Each named move below is a turn or a mirror, shown by a few rows before and after it. Which moves, in which order, take the first row of each later pair to the second? The first pair is answered.
Los:
[-1.10 -1.13  0.52 -0.88 -0.78  0.12 -1.92 -1.09  1.15  0.23 -1.21 -0.68
  0.63  1.21 -0.15 -1.62 -0.77  0.63 -1.13  0.64 -0.86 -1.23 -0.07 -2.61
  0.08  1.20  0.26  2.93  1.24 -0.03  0.93 -0.11 -0.50 -0.03 -0.51 -0.48
  0.82 -0.02 -1.75]  ->  [-1.36 -0.97 -0.64 -0.33 -1.23 -1.08 -1.01 -1.04  2.18 -0.52 -1.81 -0.47
  1.17  0.71  0.24  0.59 -0.54  1.36 -1.67 -1.39 -0.14 -0.63  0.30 -2.93
  0.02  1.24  0.13  1.52  0.62 -0.17  1.81 -0.13 -1.54 -0.34 -0.63  0.07
  0.42  0.21 -0.66]
[-1.96 -0.77  1.83 -1.95 -0.28 -0.82  0.44  2.23  0.59  0.14 -2.43 -1.11
  1.30 -1.12  1.67  1.73 -0.01 -0.15 -0.73 -1.91 -1.35 -1.80  1.02  0.57
 -0.47 -1.85  0.42  1.10  0.26  1.40  0.40 -0.40  0.57 -2.75 -0.27  3.01
  0.35  0.93 -0.32]  ->  [-1.75 -0.90  2.69 -2.48  0.23  0.15 -0.27  2.25 -0.12  0.68 -1.91 -1.25
  1.00 -0.81  1.32  0.08 -0.13 -0.74 -0.36 -0.40 -1.86 -2.25  0.78  0.81
 -0.56 -2.00  0.58  2.20  0.77  1.55 -0.26 -0.45  1.42 -2.57 -0.07  2.50
  0.62  0.68 -1.12]
[ 1.61  2.45 -0.77  1.01  1.23  1.27 -0.28  0.46 -0.69 -0.05  1.68 -0.70
  0.28 -0.40 -0.06 -0.88  0.60 -0.03  2.09 -0.22 -0.46  3.69 -1.09  2.03
 -0.60 -0.14 -0.08 -1.96 -2.36  0.70 -2.04  0.35  0.12  0.76  0.13 -0.64
 -2.80  0.06  0.53]  ->  [ 1.57  2.51 -0.83  1.07  1.27  1.23 -0.17  0.47 -0.62 -0.18  1.66 -0.68
  0.28 -0.42 -0.03 -0.69  0.68  0.08  2.05 -0.42 -0.38  3.64 -1.12  2.00
 -0.60 -0.14 -0.11 -2.07 -2.42  0.70 -2.03  0.40  0.08  0.84  0.07 -0.60
 -2.81  0.11  0.53]
[ 0.56  0.51  0.20 -0.14  1.41  0.68 -1.04  0.13 -0.80  0.17  0.31  0.41
 -0.18  0.19 -1.21 -0.54 -0.32 -0.06 -0.38  0.98 -1.28  0.15 -0.20  0.33
 -0.19 -0.04  1.73  0.66  0.01  0.44 -2.34 -0.78 -0.13 -0.44  0.38  0.09
 -0.45 -0.81 -0.22]  ->  [ 0.21  0.68 -0.87  0.57  0.89 -0.50 -0.07  0.20  0.20 -0.50 -0.31  0.50
  0.37 -0.24 -0.79  1.69 -0.05  0.68 -1.01 -1.03 -0.41  0.81  0.14  0.04
 -0.28 -0.11  1.55 -0.79 -0.69  0.23 -1.42 -0.79 -1.11 -0.69  0.30  0.73
 -0.92 -0.56  0.77]
Zige:
[ 0.90  0.21  0.88 -1.50  1.65  1.04 -1.13  1.51 -0.85  0.90  1.45  0.64
 -1.75  0.61 -0.11 -1.33  0.32 -0.84  0.54  1.81  0.13  0.67 -0.13  0.48
  0.58  0.24  0.24  1.47 -1.34 -0.60 -1.05 -1.48  1.15 -2.27  0.17 -0.05
 -0.62 -0.58 -0.48]  ->  [-0.33 -0.30  1.39 -1.61  2.01  0.30 -0.04  2.08  0.71  0.02 -0.38  1.09
 -1.04 -0.17  0.20  0.33  0.15 -0.26  0.13 -0.14 -0.67 -0.09  0.96  0.04
  1.16 -0.45  0.26  1.73 -1.31 -0.08 -0.09 -1.56  0.67 -3.38 -0.03  1.32
 -0.27 -0.62  0.09]
[ 0.79 -0.01 -0.03  1.01  0.04  1.05  0.38  0.33 -0.34 -0.26  0.85  0.70
 -0.25  0.42 -1.23  1.13  0.61 -1.58  0.12  1.52  0.37  0.76  1.14 -1.16
  0.52  1.44 -0.78  0.19 -0.82  0.29 -0.61  0.66 -0.03 -0.71  1.46  1.85
  0.80  0.08 -0.39]  ->  [ 0.66 -0.15  0.19  0.91  0.15  1.10  0.41  0.42 -0.27 -0.41  0.62  0.76
 -0.27  0.36 -1.32  1.11  0.59 -1.57  0.21  1.32  0.14  0.60  1.28 -1.10
  0.57  1.33 -0.83  0.31 -0.82  0.39 -0.61  0.62  0.11 -0.84  1.44  2.02
  0.88  0.05 -0.40]
[-0.24  0.86 -0.22 -0.02  0.08 -0.68 -0.41  0.63  0.14  0.51  1.14 -0.09
 -0.78  0.09 -0.35 -1.80 -0.40 -0.07  0.27  1.00 -0.75  0.95 -1.06  0.89
 -0.08 -0.89 -1.88 -0.60 -1.74 -0.37 -2.10  1.08  1.45  1.01 -0.03 -0.66
 -1.15 -0.21 -0.30]  ->  [-1.27  0.44  0.62 -0.37  0.89 -0.74  0.09  1.16  0.89 -0.02  0.00  0.38
 -0.32 -0.54 -0.51 -1.26 -0.48 -0.06  0.31  0.02 -1.92  0.17 -0.42  0.89
  0.51 -1.65 -1.78  0.17 -1.68  0.41 -1.98  0.87  1.68 -0.06 -0.33  0.34
 -0.95 -0.39 -0.16]
Bazu:
[-0.32  0.81 -0.85  0.76  0.71  0.55  0.01  0.35 -0.50 -0.33  0.91 -0.09
 -0.85 -0.78 -0.12  0.86 -0.26 -0.63  0.01  0.60 -1.48  0.01  0.29  0.24
 -0.34  0.61  0.97  0.24  0.19  0.32 -0.12 -1.47  2.03 -0.04  0.51 -0.01
  0.24 -0.60 -0.97]  ->  [-0.60  0.58 -1.11  1.04  0.36 -0.13  0.58  0.38  0.22 -0.68  0.29  0.04
 -0.58 -0.96  0.19  2.02 -0.26 -0.21 -0.42 -0.39 -1.05 -0.17  0.78 -0.08
 -0.31  0.65  0.87 -0.14  0.21  0.13  0.55 -1.41  1.42 -0.27  0.32  0.52
  0.40 -0.41 -0.53]
[ 0.74 -0.05 -0.93 -0.68 -0.82  0.13 -0.10  0.22  0.50  0.75 -1.33  0.56
 -0.22  1.15  1.88  1.01  0.77 -1.15 -0.03 -0.84  0.43 -0.75  1.39 -0.21
 -0.12 -0.37 -0.73 -2.07 -1.30  1.44  0.98  1.09 -0.56 -0.20  0.00  1.26
  2.18  0.89 -0.02]  ->  [ 1.29  0.08 -0.29 -1.08 -0.53  1.09 -1.09 -0.06 -0.58  1.53 -0.48  0.27
 -0.80  1.60  1.53 -1.02  0.62 -1.82  0.53  0.99  0.14 -0.95  0.85  0.15
 -0.20 -0.15 -0.63 -1.16 -0.82  1.25  0.13  1.14  0.27  0.34  0.18  0.54
  2.31  0.73 -0.82]
[ 1.79  1.38  0.73 -0.27  0.01 -0.58  0.78  1.43  1.57  0.54 -1.15 -0.37
  0.20  0.18  0.10 -1.32 -1.24 -0.32 -0.93  1.98 -0.83 -0.40  0.51 -1.53
  0.95 -1.12 -0.66  0.50 -0.04  0.72  0.87  0.49 -0.02  0.15 -0.18 -0.60
  0.45  0.76 -2.01]  ->  [ 1.59  1.94  0.39 -0.28  0.75 -0.04  0.70  1.83  1.18  0.06 -1.08 -0.17
  0.24  0.13 -0.44 -1.33 -0.88 -0.60 -0.35  1.29 -1.59  0.69  0.11 -0.62
  1.00 -1.64 -0.50  0.06 -1.20  1.35 -0.28  0.22  0.32 -0.30 -0.23 -0.49
 -0.86  0.23 -2.01]
[ 0.06  1.50 -1.72  1.80  0.63 -1.04  1.31 -0.40 -0.94  0.08  1.39  2.55
  0.38 -1.53 -0.66  0.98  0.74 -0.75  1.00  0.34  0.47  3.02 -0.66  1.02
  0.71 -0.31 -1.46  0.25  0.20 -0.32  0.00 -1.01 -0.35  1.72  0.29 -1.87
 -0.42  0.78 -0.12]  ->  [ 0.02  0.98 -1.62  1.93 -0.06 -1.84  1.68 -0.64 -0.31  0.21  0.99  2.44
  0.45 -1.56 -0.10  1.56  0.49 -0.37  0.32  0.28  1.29  2.05  0.00  0.18
  0.70  0.06 -1.63  0.31  1.02 -0.86  1.26 -0.79 -0.86  1.94  0.29 -1.65
  0.69  1.42  0.13]
gomep:
[-0.49  0.15  1.46 -0.83  0.85  1.11 -0.18  0.35  0.41  0.06 -0.59 -0.47
 -0.52 -0.10  0.09 -1.64  0.74 -0.63 -0.33  1.10 -1.18 -0.91  0.09 -0.80
  0.47 -0.71  0.28  2.37  1.05  0.16 -0.65 -0.39  0.25 -1.30  0.11  0.33
  0.82 -0.02 -0.10]  ->  [ 0.72  0.67  0.46 -0.28 -0.11  1.14 -0.58 -0.31 -0.67  0.71  0.86 -0.81
 -1.12  0.46  0.25 -2.12  0.85 -0.78 -0.31  2.18  0.24  0.02 -0.60 -0.69
 -0.23  0.17  0.12  1.33  0.95 -0.69 -0.89 -0.20  0.13 -0.10  0.31 -1.00
  0.56  0.19 -0.14]
[ 1.90  1.04  0.36 -0.39  0.57  0.76 -2.25  0.17 -0.60  0.26 -1.14 -0.65
  1.30  1.66 -0.57 -0.81  0.29 -0.70  0.63  1.52 -0.64 -0.54 -0.89  0.41
  0.11 -0.93  0.22  1.37 -0.82  0.02  0.17 -0.31  1.22  1.04 -0.30 -0.53
  0.42 -0.48 -1.15]  ->  [ 2.21  1.56 -0.43 -0.08  0.37  0.64 -2.20  0.16 -0.80  0.05 -0.78 -0.65
  1.29  1.77 -0.62 -0.46  0.60 -0.59  0.66  1.10 -0.33  0.32 -1.18  0.68
 -0.11 -0.84  0.27  0.59 -1.50 -0.04 -0.09 -0.31  1.04  1.28 -0.24 -0.74
 -0.30 -0.54 -0.90]
[ 1.92  1.19  0.45  1.62  1.76  1.06 -0.18 -0.53 -0.75 -0.33  1.57  0.82
  0.44  0.46  0.86  1.04 -0.13 -1.56  0.05 -0.06  0.51  2.00 -0.11  2.27
 -0.71  1.01  0.00  0.02 -1.36  1.21 -1.63  0.39  2.02 -0.21  0.08 -0.70
 -2.28 -1.24 -0.53]  ->  [ 0.83  0.67  1.49  1.15  2.52  0.93  0.26 -0.06  0.13 -0.89  0.22  1.16
  0.94 -0.11  0.71  1.50 -0.26 -1.46  0.14 -0.98 -0.84  1.02  0.74  2.01
 -0.09  0.10  0.13  1.04 -1.11  1.88 -1.40  0.24  2.24 -1.29 -0.26  0.53
 -1.82 -1.44 -0.51]
Now pairs of rows:
Between the rows of a pair lie two moves.
[ 0.45  1.91 -0.33 -0.37  1.22 -0.47 -0.25  0.25  0.72 -0.33 -0.34  1.35
  0.69 -0.48  0.46 -0.52 -0.84 -0.70  0.42 -0.02 -0.95  2.55 -0.43  0.04
  1.10 -0.82 -1.36 -2.05  0.66 -0.48  0.55 -0.32 -0.11 -0.94  0.17  0.29
 -1.97 -1.13 -0.61]  ->  [ 0.44  1.14  1.09 -1.01  1.16 -0.40 -0.62 -0.02  0.83  0.29 -0.59  1.23
  0.30 -0.32  0.67 -1.74 -1.41 -0.89  0.31  1.46 -1.19  0.55  0.11 -0.72
  1.39 -0.64 -1.28 -0.40  2.40 -0.68  1.26 -0.01  0.31 -0.74  0.24  0.31
 -0.11 -0.79 -1.22]
gomep, gomep
[-0.38  0.88 -0.68  0.59 -0.61  0.36 -0.47 -0.35  1.31 -0.39 -1.11  1.01
  1.04 -1.49  0.07 -0.41  0.03 -0.40  0.20 -0.77  0.45  0.81 -0.08 -0.60
 -0.05 -0.37  0.60 -0.90  0.16 -0.16 -1.23 -0.68  0.24 -0.44 -0.98  0.53
 -0.38  0.09  0.38]  ->  [-0.25  0.48 -0.50  0.63 -1.11  0.01 -0.28 -0.60  1.57 -0.10 -1.24  0.86
  0.96 -1.34  0.48 -0.39 -0.12 -0.28 -0.14 -0.47  1.05  0.17  0.21 -1.10
 -0.10 -0.08  0.51 -0.79  0.82 -0.65 -0.58 -0.45 -0.11 -0.18 -0.87  0.44
  0.41  0.44  0.37]
gomep, Zige
[ 0.65 -0.52 -1.18  0.59 -2.34 -1.18  0.79 -0.02  1.54  0.27 -0.80  0.28
  2.63  0.14  0.72  1.23 -0.52  0.42 -0.47 -1.00 -0.07  0.53  0.63  0.36
  0.28  0.81  1.21  0.47 -1.25  0.34  0.45  0.91  0.17  1.06 -0.11  2.47
  0.22 -0.14  0.07]  ->  [ 1.80 -0.12 -1.13  0.48 -2.59 -0.16 -0.34 -0.66 -0.04  1.34  1.01 -0.17
  1.78  0.92  0.41 -0.97 -0.57 -0.36  0.05  1.30  0.38  0.77 -0.37  0.63
 -0.11  1.49  1.28  0.80 -0.89 -0.10 -0.54  1.02  0.83  2.15  0.25  1.03
  0.19 -0.22 -0.78]
Zige, Los
[-1.93 -2.79  0.57 -0.47 -0.50 -0.11  1.85 -0.66  2.48 -0.15  1.83 -0.53
 -0.57  0.10 -0.61 -1.19 -1.04  1.41 -2.31  3.25  0.98 -0.98  0.39 -1.99
 -0.24  1.44 -0.03 -0.18  2.35 -0.91  0.88 -1.35 -1.42  0.29  1.38  0.74
  2.30  1.07 -1.11]  ->  [-2.25 -1.11 -1.64  0.39  0.50  0.19  2.55  0.45  2.45 -1.94  1.85  0.23
  0.32 -0.52 -1.51  1.28  0.16  1.69 -1.46 -0.46  0.13  2.87 -0.40 -0.05
 -0.47  0.36  0.03 -2.94 -1.37  0.31 -1.02 -2.20 -1.70 -0.73  1.19  1.32
 -1.80 -0.09  0.15]
Bazu, Los
[ 1.07  2.46 -1.01  0.52 -0.07  1.13 -0.68 -0.78 -2.31  0.85  1.63  0.00
  0.11 -0.93 -0.23 -1.85  1.46 -0.86 -0.06  0.74  1.03  1.45 -1.31  0.76
  0.60  1.30 -0.53 -0.51 -1.78 -0.17 -3.01 -0.56  0.38  0.38  0.46 -1.91
 -1.35 -0.75 -0.98]  ->  [-1.26  1.61 -0.36  0.35  0.81 -0.06  1.11  0.49  0.42 -0.94 -1.51  0.96
  1.69 -2.40 -0.18  1.31  1.38  0.03 -0.58 -3.17 -0.62  0.60  0.39  0.32
  1.73 -0.25 -0.52 -0.42 -2.26  1.11 -1.77 -0.79 -0.27 -2.00 -0.23  1.01
 -1.25 -0.89  0.29]
Los, gomep
[-0.60 -0.42  0.11 -0.18  0.65 -0.57 -0.17  0.37  0.64  0.11 -0.73 -0.13
 -0.06 -0.20  0.18  0.31 -0.20  0.22 -0.15 -0.92 -0.86 -0.40  0.90 -0.61
  0.06 -0.59  0.32  0.29  0.38  0.35  0.23 -0.25  0.23 -0.33 -0.59  0.25
 -0.03  0.10  0.00]  ->  [-0.46 -0.23  0.13 -0.33  1.02 -0.03 -0.53  0.39  0.11  0.15 -0.29 -0.19
 -0.26 -0.05 -0.21 -0.42 -0.18 -0.08  0.27 -0.40 -1.24 -0.14  0.60 -0.15
 -0.07 -0.73  0.43  0.43  0.23  0.55 -0.47 -0.36  0.64 -0.17 -0.54 -0.03
 -0.43 -0.21 -0.34]
Bazu, Bazu
[-0.47 -0.66  0.27 -0.14 -0.14 -0.44  0.14  0.58  0.65 -0.71 -1.40 -0.31
 -0.18 -1.62 -0.26  0.77 -0.13 -0.46 -0.61 -2.18 -0.23 -0.20  0.40 -1.07
  0.09 -0.59 -0.83 -0.80 -0.49  0.05  0.31  0.78  1.33 -0.63 -1.25  1.50
  0.47 -0.44  0.83]  ->  [ 0.44 -0.95  0.28 -0.09 -1.15 -0.79 -0.24 -0.03  0.25  0.16 -0.65 -0.73
 -0.70 -1.14  0.25 -0.02 -0.44 -0.52 -0.97 -0.45  1.00 -1.02  0.31 -1.74
 -0.29  0.33 -0.99 -0.68  0.65 -0.90  1.08  1.20  1.24  0.40 -1.03  0.55
  1.75  0.21  0.56]
gomep, Zige
[-0.54  0.88  0.62  1.14  1.16 -0.65  0.55  0.42 -0.88 -0.43 -0.53 -0.77
  0.49 -0.78 -0.46 -1.25 -1.36  0.67  1.02 -1.80  2.22  1.64  2.05 -1.88
 -0.44 -0.33 -0.43  0.04 -2.00  0.96  1.74  0.54 -2.70 -1.20  0.12  1.77
  0.60 -0.16 -0.31]  ->  [-0.07  0.63  0.88  0.97  0.58 -0.74  0.37 -0.03 -1.04  0.10 -0.15 -1.03
  0.20 -0.42 -0.11 -1.92 -1.61  0.62  0.75 -0.67  2.91  0.91  2.06 -2.29
 -0.50  0.21 -0.54  0.36 -1.19  0.39  2.19  0.76 -2.74 -0.69  0.28  1.26
  1.53  0.09 -0.55]
Bazu, Los
[-0.92 -0.10  1.40 -0.60 -0.50  0.59  0.19 -0.06 -0.03  0.72 -0.27 -0.85
 -0.65  0.13  0.23 -0.71 -0.43  0.30 -1.42  1.82 -0.80 -0.53 -2.23 -0.46
  0.53  0.09 -1.93  0.05  0.00 -0.44  0.30  0.81 -0.28 -0.82  1.42 -1.40
 -0.66  0.91 -0.49]  ->  [-1.47 -0.30  1.47 -0.64 -0.41  0.14  0.71  0.16  0.80  0.27 -0.98 -0.71
 -0.27 -0.15  0.34  0.22 -0.42  0.64 -1.74  0.89 -1.08 -0.85 -1.69 -0.71
  0.89 -0.21 -1.96  0.11  0.06 -0.30  0.82  0.79 -0.50 -1.22  1.30 -0.68
 -0.48  0.89 -0.12]
Zige, Zige
[ 0.56  1.19  0.32 -0.24 -2.22 -0.63  0.32 -0.76  1.84 -0.29  1.55 -0.66
  1.15  0.47 -0.26 -0.77 -1.68  0.46 -0.72  1.70  2.06 -2.06  0.31  0.05
  0.23 -1.32 -0.04  0.41  1.25  0.47 -0.67 -0.57 -1.55  3.29  0.97 -2.30
  0.50  1.73  1.10]  ->  [ 0.81  1.86 -0.58  0.11 -2.03 -0.37  0.26 -0.63  1.30 -0.59  2.12 -0.60
  1.18  0.42 -0.51 -0.44 -1.20  0.43 -0.38  1.16  2.16 -0.65 -0.22  0.79
 -0.11 -1.23  0.00 -0.64  0.13  0.58 -1.43 -0.72 -1.65  3.45  0.97 -2.67
 -0.92  1.44  1.35]
gomep, Bazu
[-0.70 -1.69  2.73  0.03  0.07 -0.90  0.24 -0.68  1.15  0.63 -1.77 -0.27
  0.47 -0.17  0.62 -1.37 -0.85  0.82 -0.34  1.61 -1.06 -3.40  1.13 -1.69
  0.85  0.09  0.12  2.15  2.65  0.29  2.06  0.81  0.16  0.05 -0.40  0.19
  2.85  0.87 -0.80]  ->  [ 0.77 -0.80 -0.02  1.56 -2.17 -2.32  0.67 -1.65  0.62  0.80 -0.29 -0.87
 -0.01  0.28  1.53  0.36 -0.43  1.45 -1.14  1.18  2.13 -1.53  0.35 -2.04
 -0.21  1.60 -0.33 -0.95  1.67 -1.31  2.92  1.05 -1.38  1.46 -0.03 -1.16
  2.08  1.59  0.20]
Los, Zige
[-0.07  0.78  1.26  0.69 -0.50 -0.52  0.34 -0.37  1.70  0.61 -2.30  3.29
  0.66 -1.26  0.62  3.63  0.02  0.17 -1.39 -1.32 -0.51 -0.19  0.60  0.37
  0.02 -2.04 -1.35  2.01 -1.79 -0.38  1.10 -1.83 -0.08 -1.39  0.52  0.27
  0.13  0.09  1.01]  ->  [-0.26  0.87  2.11  0.12  0.52  0.63 -0.38 -0.03  1.03  0.78 -1.98  3.35
  0.53 -1.07 -0.18  2.11  0.08 -0.53 -0.54 -0.42 -1.87 -0.23  0.21  1.13
  0.22 -2.60 -0.99  3.04 -1.80  0.36 -0.19 -2.00  1.02 -1.69  0.46  0.21
 -0.32 -0.50  0.25]
Los, Bazu
[ 0.31 -0.51 -0.54  0.50 -0.61  0.49 -0.06 -0.61  0.84 -0.20  0.27  0.19
  0.05  1.51  2.47  0.76  0.81 -0.11 -1.85 -1.88 -0.60  1.11  0.49 -1.52
 -0.11  0.19 -1.11 -0.19  0.67 -1.05  1.96  1.69 -0.04 -0.86 -1.39  1.36
  1.67  0.85 -0.85]  ->  [ 0.79 -0.52  0.24  0.03 -0.33  1.34 -0.84 -0.90 -0.09  0.58  1.07  0.04
 -0.40  1.96  2.18 -1.09  0.61 -0.75 -1.29  0.07 -0.97  0.67  0.09 -1.27
 -0.18  0.37 -0.96  0.82  1.27 -1.10  1.31  1.71  0.80 -0.40 -1.25  0.68
  2.03  0.73 -1.72]
gomep, Los
[ 1.63 -0.41  1.05  1.64 -1.85  0.73  1.10 -1.03 -0.76  0.65  1.22 -0.58
 -1.96 -1.74  0.28 -1.51  0.04  0.45  2.25  2.08 -0.13 -0.37  0.01  0.36
 -0.66 -1.36 -0.01  0.73  1.00 -1.38  0.19  0.70  0.03  2.23 -0.91 -0.62
  0.41  1.00  0.84]  ->  [ 0.33 -0.59  0.51  1.96 -1.65 -0.37  2.50 -0.39  1.05 -0.71 -0.53 -0.03
 -0.81 -2.59  0.48  1.36  0.19  1.31  1.65 -0.99 -0.57 -0.13  0.98  0.13
 -0.26 -2.18 -0.12 -0.22  0.16 -0.68  1.08  0.47 -0.86  0.98 -1.28  1.09
 -0.15  0.99  2.00]
Zige, Los
[-0.10  0.58 -1.55  0.76  0.04 -0.56  0.87  0.14 -0.42  0.01 -0.04 -0.28
  0.83  0.06 -1.41  0.45  1.14  0.10  0.30 -1.88 -0.18  1.76  0.67  1.01
 -0.83 -0.22  0.57 -1.72 -1.07 -0.02 -0.95 -0.24  0.30 -1.14 -0.75  0.33
 -1.23 -0.59  0.14]  ->  [-0.80 -0.01  0.02 -0.02  1.02  0.18  0.65  0.46 -0.13 -0.03 -0.85 -0.01
  0.97 -0.17 -1.72 -0.52  0.73 -0.23  0.60 -1.37 -1.77  0.41  1.01  1.02
 -0.25 -0.89  0.86 -0.04 -0.26  0.70 -1.19 -0.35  1.09 -1.84 -0.88  1.00
 -0.47 -0.85 -0.50]
Los, Zige
